Named moves, each a turn or a mirror, and the order they were made in; the first pair answered
move posas:
[11 44 -5  5 42  8  9  2] => [-23 -33  22 -20 -23  -3  -7 -17]
[-18 -34  19 -12 -28 -13 -16 -11] => [ 18  38 -12  14  35   0   0   7]
[ -1 -12  -1  -3 -10   1   4  -2] => [  8   9 -10   2   5   5   6   4]
move Rogu:
[-19   1  11 -16  -9  21  14 -16] => [ -8   4   1 -12  -3  24  25  -6]
[-30  -2   9 -11  -5  21   8 -15] => [-14   5  -5  -7   3  18  30  -2]
[  8  -2  -6   2  24 -25 -37 -11] => [ 27   5 -20  10  29 -20  -8  10]
move giruf:
[-37 -18  20 -18 -19   5  -1 -10] => [  9 -40   7   6 -20 -17 -12  18]
[  9  -8   9  20   7  -4 -14  -1] => [10  6  0 18 19  3 -1  3]
[10 -6 -5 11  0 -9 -3  6] => [ 6 10 -7 10  7  2  9  0]

(2 to 3 moves a pair)
[ 48  16 -11  23  37 -15 -14  23] => [-38 -24  29 -35 -19   3 -11 -30]	giruf, posas
[-26   1  25   4   4 -21 -65 -12] => [ 45  -5 -17  25   7 -33 -17  46]	giruf, posas, Rogu
[  1 -27  -8  -6  -3 -15  17  -3] => [ 12 -23  -6   1   5 -21   0   1]	giruf, Rogu, giruf
[ 27  -8 -12  13  15  -6  -5  17] => [ -6 -26  10  -7  -7  -7 -28  -9]	giruf, giruf, giruf
[ 19  17   2  24  20  -9 -20   3] => [ -2   3  16  14   6 -10 -36 -10]	giruf, giruf, giruf
[  3   0  27   6   2  -8 -11 -27] => [25 -9 11  4 -7 -7 25 -2]	Rogu, posas, giruf
[  0 -16  -7 -14 -19   2  12  -1] => [ -6  19  -3  -1  14   2 -16 -13]	posas, Rogu, posas
[-13 -28  22   7 -17  10  19  -3] => [-11 -20  31  19  -4   0 -17 -10]	giruf, posas, Rogu
[-24  22 -24   5   8  25  19   0] => [ -4 -31 -18   9 -25   1  19  18]	posas, giruf, Rogu
[ 25 -25   4 -14  -5  -2  13  21] => [-22  -1  24 -28   5  13  -8 -13]	posas, giruf, Rogu
[  1 -53   7 -38 -42 -13 -16  -6] => [-43   6  11 -48  -8  19  -9 -41]	posas, giruf, posas
[ -4  19 -12  -6   0  14  27   4] => [ -6 -18   7  -2 -17 -13 -24  -2]	Rogu, giruf
[  1 -18  15  15 -16 -24 -25   7] => [-14  34   8  15  15  -1 -24  -5]	posas, giruf, Rogu
[-54  15  15 -13  10  16 -13 -30] => [-40 -26   1 -29 -24  16  32  -7]	Rogu, posas
[-25  22   3 -20   3  28  36 -22] => [-11 -10   1 -21 -21  17  50 -12]	giruf, Rogu, giruf
[-23 -21  -4  -8   5  10   2 -30] => [ -9 -33 -13  -9  -3   9  18 -18]	Rogu, posas, giruf
[ 18 -33  -3  13 -27 -23 -12   5] => [  5  24  -6  26  19  -7 -31 -10]	giruf, Rogu, posas
[14 15 -9  1  8 -7 15  6] => [ 14 -10   3  -1 -10 -21  -8  -1]	giruf, giruf, giruf
[-11  52   2   3  26  16  -1   6] => [-31  15  26   2   2  -4 -46 -13]	Rogu, giruf
[-32  -1  16  -3   9  -6 -44 -26] => [ -8 -47   2 -19 -33  -9  18   0]	Rogu, posas
[ 31 -11 -16   1  -2 -17 -14  34] => [-15 -24   3 -31 -28   2   4   7]	giruf, posas
[  2 -37  21  14  -5 -30 -27  -6] => [ 1 33 -6  8 36  5 30  2]	giruf, giruf
[-34 -13  39 -11 -18  24  -6 -20] => [-21  -6  40   7   5   9 -38 -21]	posas, Rogu, giruf
[-33 -17  14 -31 -20   2  -6 -13] => [  0  -5   7   1  10 -19 -50   0]	giruf, posas, Rogu
[ 11  17 -15  -3  10  12  35  12] => [-14  32   4   0  25   9 -14 -12]	Rogu, posas
[  6  17 -18 -21  12  10  34  -1] => [ 27  16 -12   9  26 -14 -20   0]	Rogu, giruf, posas
[  1 -26  11  -8 -14  -7   3   8] => [ 23 -13   1  10   3 -11   1  18]	giruf, Rogu, giruf
[ -1 -39  -4  11  -2 -20   3  18] => [-11  11  -5  17  39  -8 -13   2]	giruf, Rogu, posas
[ 30   1  -8  25  11 -21  -6  12] => [-20  21   8   8  15   0 -17 -25]	giruf, Rogu
[  5  22 -24  12  21   7  -4   5] => [ -5  16 -24  -2   8  16  18   3]	giruf, posas, Rogu
[-16 -30  12 -16 -21  12  28   3] => [-22  25  13   2  29  16 -17 -12]	posas, Rogu, posas
[-39   8  -2 -28  -7  17  21 -27] => [  1  39 -22   3  31  11  22   3]	Rogu, giruf, posas
[-17 -13   7 -18 -31   2  26 -14] => [ 15 -22  -3  -3 -29 -10  31   9]	Rogu, giruf, giruf
[-12 -39  21   4 -25 -16 -36 -12] => [-12  45   5  12  37  15 -21 -20]	posas, giruf
[-11  15  -2   3  -1  31  25   2] => [-22 -13  17   6 -12  10 -22  -8]	Rogu, posas, giruf
[-34  43 -15 -18   0  42  39  -1] => [-16  67 -15   8  28  34   7   3]	giruf, posas
[  8  46 -30  -3  20  32  26   3] => [ -6 -33 -12 -23 -41  17  33   4]	posas, Rogu, giruf
[-15  48 -20  -4  16  16  33  -3] => [ 25  28 -23  27  24 -20 -16  15]	giruf, giruf, posas
[  0  32   7  -6  40  14 -11 -19] => [-17  -2   7 -34   2  24  30 -19]	posas, Rogu, giruf
[-27 -13  14  -1 -10 -11 -48 -21] => [-39   7  -4 -26 -17  23  28 -14]	Rogu, giruf, posas
[ -9   4  -4   6 -14  31  27  -8] => [ 25   7 -13  27   0  17  13   8]	giruf, giruf, posas
[ -2  13 -10  -8   0  12  41   9] => [-15  15  -5 -12   1  17  38   0]	giruf, Rogu, posas
[19 10 -9 12  6 -3 -8 11] => [-12  -8   8 -10 -20   3  -6 -10]	giruf, posas
[ -4 -18   0   6   5 -26 -30  -8] => [ -6  28 -18   2  30  -1   8  -3]	giruf, giruf
[-22  -8  12 -14 -13  13  11 -20] => [ 25  15 -10  19  22   4   6   7]	giruf, posas
[ 34  -2  -8  29  20 -17 -37   9] => [-38   5  11 -15   1  14 -24 -39]	giruf, giruf, posas
[-13  38   4   8  30  11 -20 -20] => [-28  33   3 -14  16  29  11 -30]	giruf, Rogu, giruf
[  6 -34 -28 -24  -6 -20  15  27] => [ 11  12 -36  -4  35 -15   0  24]	Rogu, posas
[ 18 -19 -20 -19   2  -4  19  16] => [  3 -32  -8 -29 -12  -7   7   0]	giruf, giruf, giruf
[ -2  -2 -19   9  30  11  -5   3] => [ -9 -18 -18  -5  14  15  16   1]	posas, Rogu, giruf
[ 15 -30   4  26  -5 -33 -51 -12] => [ 38  12 -35  22  15  -1  40  20]	Rogu, posas, giruf
[-25  21  16 -11  -5   4  -3 -21] => [17 31 -8  7 13 -2 13  3]	giruf, giruf, giruf
[  7 -33   0  -7 -34   7  16  21] => [ -4 -34  15  -2 -31  -2 -23   3]	Rogu, giruf, Rogu
[ 20  25 -16   3  24   5   6   6] => [ 16 -20  -8 -14 -16   1  26   9]	posas, Rogu
[ 24  12   1   0   1 -28 -34  11] => [-12 -13  13 -31 -35 -18 -18  -7]	Rogu, giruf, posas
[-22 -10   6  -7  -7  -7 -13 -41] => [  9  27 -19  13  31  -2   7 -20]	giruf, posas, giruf
[-20  29  -1  -2  25  17 -16  -9] => [  0  -1 -14 -11   0  20  35  18]	Rogu, posas, Rogu
[ 20  12   2  29  10 -10 -11 -13] => [ 24 -17   0  18 -19 -11  15  -3]	posas, Rogu, posas
[ -2  -6  36  23  14 -10 -34 -21] => [-29  -8  35  -8  -8  16  19 -28]	Rogu, giruf, posas
[-20 -20  12 -11 -33   1   9 -20] => [-21  30  12   9   6   6 -18 -29]	posas, Rogu
